One vector is turned by the same rotation once a tick. Each row is the vector after some number of ticks, and that number follows the row.
The counts run from 0 to 502.
[  4  23  -9  15  -2  33  -5 -14  -2  13 -14 -22  13 -14  -6  12  -8 -23
  14   1 -22   2  11   5  -4  10   1   4   0  -7   9 -16  -5 -12 -16   5
  19   2  10  11  -2 -17  -4  20 -12   6  10 -12 -28   7   2  -1 -14  14
 -23 -12  -4  -4  11   3  -7  -3 -30  11 -16 -12   0 -11 -16 -16]  283
[ -5  14  10  35   9  12   2   2  -6  22 -11 -25   4  -4   5  16  -1 -19
  18   0 -11  -1   9  -1  -9  16   4  14   0   0  16  -8  -6   2   1 -15
  24  -4  -1   7 -10   7 -10  12 -15  12  -9 -15 -20   5  -3  -4 -16  22
 -27  -1  -8  -5   5 -10 -14   3 -34  12 -18  -7  -3 -22   5 -17]  235
[ -3  11  11  32 -11  19  -2 -11  11  11 -14 -21 -11 -12  -2  14  -2 -18
  31  -2 -15   3  11 -10   0  17   7  17   2  -1  18   6   7   0   1  -7
  19  -9   6 -16   6  -9  -9   4 -20   2  -6 -16 -10  -8  -6   3   3  18
 -40 -14  11  -9  10   2 -18 -12 -13  13 -25  -4  -1  -2  -5 -20]  169
[ -5   8   5  24  -8  23   0   0  -5  31  -3  -9  -4   3  -2  14   1 -21
  17  -1   1   8  21 -11  -6  12  -6  14  -1 -14  17  -7  -5   0  -3 -13
  32  -8   2   1  -7 -27   2   8 -10   3   6 -14  -8  18   3   2  -9   9
 -23 -10  -6 -15  11  -5 -18  -4 -32  -2 -16 -19  -3  -2 -18 -19]  312
[ -1  15  11  21   9  23   4   3 -13  17 -15 -17  -5  -3  -4  21 -11 -19
   2  -1 -10  -6   7  -2   1  12   8  10  -2 -11   8 -22   2   2  -7   1
  19  -1   9   3 -17 -16   9  17  -5  19  13 -18 -10  21   4  10  -7  -1
 -16 -21   1  -3  11  -8 -11   1 -30  14 -22 -21 -14  -7  -8 -23]  63
[ -1  15   9  28  -8  15   1 -13   3  18 -11 -33  -3 -21  -1   7 -14 -18
  19  -2  -8  -5   3  -3 -18  15   0  10  -4   5  15   4  11  -2   4  -4
  23  -3   3  -9  -1 -20  -2  19 -10   9   4 -15  -6   3  -1   0   5   3
 -34 -20  10   7  19   7  -9 -16  -2   7 -31 -14  -8  16 -16 -22]  128
[ 10   4   6  29   2  13   0  -2 -13   9 -11 -13  -6  -5   9  15 -12 -14
  14  -9  -1  -3  14   4  -4  15 -11  30 -11   3  17  -9  -1   8  12 -16
  35   4   5  -8  -7 -18  -7  15   4  13  -4  -7  -6  22   2  -5  -8   1
 -27 -21 -15   2  16  -2  -8  -5 -28   2 -18 -23   2   2  -6 -25]  95
[ 14   6  -6  26 -13  27  13  -8   8   5  -3 -24  -2 -14  11   9  -7 -16
  26 -11 -10 -12   7   7  -5  12 -21   7   1   9  21   0  -4  -5  -7  -5
  25  -4   1  -2   6 -31   3  10  -4   6   2   0 -19  15   6  -3   1  12
 -18 -16  -6   1  14   8  -6 -14 -21  -5 -31 -21  -2  -7 -23 -14]  112
[ -4   9  10  34  11  14  15   5   5   6  -3 -19 -12  -5  -3  13  -8 -13
  18  14  -9   0   8  -4  -8  -2   2   3  -6   4  24  -2  10  -2  10  -6
  29  -8   2   2  -9   0  -8   4 -23  16  -2 -21 -16  16   9  24   0  13
 -25 -11   3  -6   2  -3 -16 -11 -17   1 -35   3 -11 -12  11 -24]  192
[ -4   1   9  24  -3  10   8  -6 -15  15  -8 -14  -2  -4  10  20  -5 -22
  25  -8   1   5  10   9  -7  14  -5  20  -4  10  19  11   9  -4  10  -3
  14  -7   5  -3  -1 -23  -8   9  14  16   9 -17 -19  18   3   6   1   3
 -37 -22   1  -2  11  -6 -11  -2 -22  -4 -18 -15  -1   2 -12 -33]  136
[ -5  12   5  35  14  10   6   9 -11  18  -4 -20  -7   0   0  17  -2 -20
  17   7  -5   0  13  -7 -12  10   5  14  -3   0  17  -5  -2   5   0 -15
  27  -3  -3   9 -12   9 -12   8 -22  13  -9 -18 -11   7   3   4 -12  18
 -28  -2  -7  -7  13 -15 -12  -4 -38   6 -20  -4  -8 -19   3 -20]  234
[ -1  15   1  35  -4  21  -1   7  -8  29 -10 -16   0   0   9  24   3 -17
  13 -11 -11   1  17  -4   1   8   2  17   1  -6  19  -6  -4  11 -14 -11
  27 -13  -3   7  -9 -10  -3   5 -19  -3   2 -12 -15  16  -2  -2  -4   7
 -25  -8   3 -12  12  -7 -23   2 -32  13  -9 -14  -7 -16  -6 -15]  33
[ 15  19   3  20  -3  24  -9  -2  -2   4 -17 -20   2  -8  -7  18  -6  -9
   9  -4 -16  -3   7  -1  -1   9 -11  20  -1 -10  15 -15  -4  19  -6  -6
  33   3   3  -9  -1 -14 -13  19 -19  11  -6 -16 -18  23   1   0 -10  -2
 -25 -22 -14  -5  19  -7  -4   2 -18   8  -5  -1   3   4 -12 -23]  298
[  7  10   0  20   6  18   6   3 -13   4 -22 -21  11  -8   6  12  -8 -15
  12   9  -6   2  11  14  -8   7 -12  21   0   6  22   3  -2   4  -1  -2
  23   3   7   9  -2  -9 -23  15  -7  15  -1 -19 -30  19  -3   4 -11   7
 -35 -14 -16  -6  14   0   3   0 -30  -2 -13   1   1  -6  -6 -24]  499
[  9  21 -10  21  -2  28   3 -11   3  19 -14 -21   3  -8   9  14 -13 -26
  16   9 -20  -3  12   9  -8  12  -7   4  -8  -2  12 -17   0  -2  -8  -4
  27   5   8  -2   0 -34  11  19  -5   6   3 -12  -2   9  18   3  -5  -1
 -20 -28  -6   5  14   9   6 -10 -18   1 -10 -16  -5  -9 -15 -18]  82
[ -2  14  -4  30  -6  17   2   1  -3  17 -13 -24   9  -9  -1  17  -9 -23
  22  -4 -16   0  13  -3  -7  15  14   9   5  -1  11 -17  -2  -3 -12 -13
  17  -4   1   3  -1   2 -12  13 -13   5  -5  -7 -26   1  -2  -3 -17  26
 -28  -5  -8   0  12  -4  -6   2 -33  23 -21 -13   2 -21  -3 -12]  241
[  7  25 -16  16   4  36  -2 -11  -4   3 -13 -15   3 -14  -4  11  -3 -20
  11  10 -18  -3  13   5  -2  13   1   0  -5  -7   9 -19  -1 -10  -9   8
  20  -3  13  12   2 -19  -3  23  -9   7  14 -16 -22   9  19   4 -12  11
 -20 -16  -2   3  12   0   0  -3 -31   7 -16 -14  -1 -13 -15 -19]  284
[  6   8   6  31   1  12   6  -2  -4  19  -7 -12  -7  -6  -3  27  -9 -18
  15 -13   4 -11   9  -8  -9  12  -3  12   6  -4  15  -8   4   3   8  -2
  26  -4   3  -1 -11 -19   3  15   5  23   3 -18 -22  21  20  11  -3  -5
 -16 -28   3  -2  10 -14  -4  -7 -20   6 -29 -21  -8   5 -13 -24]  337
[ -2  22  -2  19  -1  30  -1 -14  -9  18 -10 -21   3 -18   8   7  -4 -20
  13   8 -18  -2  13  -2  -9  15   5   6   0   2  19   6   2 -11 -11  -6
  18   2   9  20   4 -20  -7  25  -9   2   4 -20 -21   2  15   2   2  17
 -33  -9   4  -3  16   2   1 -13 -32   0 -24   4   2 -12 -12 -16]  491
[ -2  12   0  31   0   8  12   6 -18  11  -3 -18  -3  -9  -4  22  -2 -21
  14   8 -11  -1   8  -3 -16  13   5  14   0  -2  10 -10  10   7 -10 -19
  18  -4  -3  15   0  -5  -2  11 -10  17 -10 -20 -17  14   6  13  -1  10
 -28  -7  -5  -3  26 -11 -13  -7 -24   1 -35   3  -5  -8   3 -18]  477
[ -3  14  -9  27  -5  14   4  -3   2  21  -3 -21  -6   2   8  20 -10 -23
  25   3   6  -1   2  -1 -16  -3 -13   3 -15   2  23  -2   7  -2   2  -2
  23  -8  -6  -4   1 -16 -12   2  -8  20  12 -28  -2  18   7  14  -4  -6
 -30 -26 -13 -11   9   0  -6 -12 -14  -2  -7  -8  -7  -2 -17 -29]  358
[ -4  15  -7  26   7  28  -4   9   1   7 -10 -15   2  -7  14  18  -3 -11
  15   1   0  -3  13   4   4  -1  -9  18 -13   2  20   2 -10  -1   4   5
  28  -3   4  13  -8   1 -24  14 -15   8   3 -19 -27  16  11   2  -3   7
 -25 -18 -11  -6   5  -2  -5  -4 -37  10  -8 -14   1 -23  -2 -19]  12
[ -7   8   5  28  -3  19  14  10  10  16 -10 -22 -12  -2  13  20  -6 -17
  29   3  -1 -11  14  -6   1   2  -2  -1  -3  -4  21   7   6  -7  -7  -1
  17 -16  -2 -12  -6 -22  -3  -6 -18   9  12 -21  -4   7   3  14   8   7
 -24 -17  12 -13  10   7 -11 -11 -25   2 -22 -18 -19 -14 -12 -19]  389
[  1  14   6  31   1  17   3 -12   1   9 -17 -16  -4  -9   7  18 -11 -20
  23   2 -28   3  18   9  -9  21  14  15  -3   8  16 -12   5  -1  -1 -15
  20   3  10  -5   0 -11   3  14  -8   5 -10  -9  -9 -12  13   3  -5  14
 -30 -16   7   9  10  -2  -3 -11 -16  15 -17 -10  -5 -21   3 -20]  444
[-14  12   7  25  -6  26   7   6  -3   2  -5  -7 -16  -3   6  24   1 -22
  19  12  -7   4  23   6   0  10  18  17 -15   0  12   2   3  -3   3  -2
  13  -4   7  12  -4  -7 -14  10  -7   9  -5 -20 -27   3  15  21   7  13
 -35 -19  -6  -9  15  -5  -5 -14 -22   9 -23 -11  -3 -26   8 -20]  208
[ -8   0   8  23   1   8  12  -7  -4  14 -16 -15   4  -1  10  20  -9 -26
  30   0  -3   1   8   7  -4  13  -4   8  -1   6  21   4   7 -19   2   3
   9 -10   5  -6   0 -24  -5   2   8  20  11 -20 -16  13   3   8  -3  10
 -33 -18  -3  -8   6  -3  -8  -1 -27   1 -18 -17  -7  -3 -18 -30]  141
[ -2  18   7  35  11  20   4  13  -5  16 -26 -23   6  -4   4  30  -8 -17
  12  -2  -2 -12  11   0  -1   9   1  12   2  -8  15 -10  -2   9  -8  -3
  27  -3   4   3 -21  -1 -10  14 -17  12   2 -17 -13   6   9   4  -8   2
 -19 -23   0  -4   7 -11  -3  11 -30  18 -14 -21 -13 -21   0 -15]  22
[ -7   5  11  25   3  10  10 -14 -13  20  -8 -17  -5  -6   7  19  -7 -21
  24  -5  -4  -2  10   0 -12  18   2  12  -2  10  21   9  12  -9   7  -5
  16  -8   2  -3   1 -24   1   9  11  15   6 -21 -11  11  11   5   2   4
 -32 -22  14   2  12 -12  -7  -9 -21  -7 -24 -13  -6   5 -13 -32]  135
[ -4   1   6  22  -7  16  10  -5   1   6 -20 -16   3  -5   8  13  -7 -19
  27  -5  -7   6   7  13   1  15  -6  17  -6  12  18   3   3 -16   3   6
   6  -7   8  -9   5 -23 -16   4   5  19  14 -16 -27  10  -5   5  -4   7
 -35 -18 -11  -3   9   2  -4  -1 -22   0 -17 -22  -3  -1 -15 -28]  142
[ 15  15   4  23  -7  24  -1  -6   1   4 -22 -18  -5  -6 -11   8  -1 -12
   7  -1 -19   5  17  -7  -4  23  -3  14  -1 -10  10 -26  -4  16 -10  -2
  27   2   7 -15  -1 -17 -14  19 -18   7   0 -15  -3  12   3   6 -14   3
 -26 -24  -8  -1  21  -5   2  -8 -18  10 -11  -7   0  -2 -18 -25]  304
[ -9  10  14  34  -5  14   0   6  -1  16 -15 -23  -3 -10   3  11 -16 -16
  22  -4  -9   2   9   5  -4   4   8  17 -11   6  15  -3  12  -2   4  -6
  22  -6   4 -10  -9  -4 -11   1 -13  10   6 -15 -10  11 -17  12   4   7
 -39 -16   5   0   9  11 -25  -6 -12  19 -17 -14 -11  -1   6 -23]  406
[ -7  15  -1  18  -8  21   7  10 -20   9  -9 -13  -1 -12   5   9  -6 -17
  11  12  -7   9  19   3  -7  12   6  15 -12  -3   9   5   2  -6 -11  -7
  14  -2   8  18   2 -13 -15  15  -8   6  -3 -24 -22  11   1  14   5  11
 -43  -8 -15  -7  28   2  -3 -10 -29  -1 -18  -4  -5 -14  -8 -20]  488
[  6  11   8  29  13  17  17   5  -3  10 -14 -28  -1 -11   4   5 -14 -15
  13  21 -10 -11  12  -6 -10  12   5  -3   1  -3  21  -6   8  -9 -13 -14
  23  -1   3  10  -5  -4  -2  10 -20  15  -2 -15  -9   7   7  16  -4  18
 -21 -10   0   0  15   3  -3 -10 -33   5 -38  -2 -17 -21   2 -15]  466
[  1  17 -13  24  -7  26  -4  10  -9  17  -9  -9   3  -4   6  13 -13 -16
  12   3  -8   6  24   0  -1   2  -2  14 -15  -8  15 -18   3   6 -14  -1
  26  -5   4   9  -9  -9 -14   2 -14  -2  13 -18 -10  21  -2  15  -2   4
 -29 -14 -10  -7  15   9 -17  -2 -28  10  -2 -17 -11 -15  -6 -18]  43
[  9  18   2  32   2  27   3   4   1  -3 -23 -24  -2 -11   0  15  -5 -10
   7  -9 -14  -7  14   3   3  17   2  19  -1  -1  15 -17  -5  15  -7   5
  27   1   2  -9 -11   6 -22  19 -21   5   2 -12 -13   7   5   1  -3   8
 -23 -24   0   7  14  -4  -2  -2 -23  21 -12 -17  -6 -20  -8 -18]  24
[ -1  14   5  29  -1  18   9  -6 -10   3 -19 -11 -14  -7   7  18  -9 -24
  20  11 -19   5  21   9  -6  22  16  16 -14   3  14 -13   5  -1  -1 -12
  20  -1  13  -3   0 -11  -3  12  -2   7 -11 -15  -1  -6  19  12  -3  10
 -31 -19   5   8  14  -3  -3 -14 -18  10 -20  -9  -8 -22   7 -23]  445
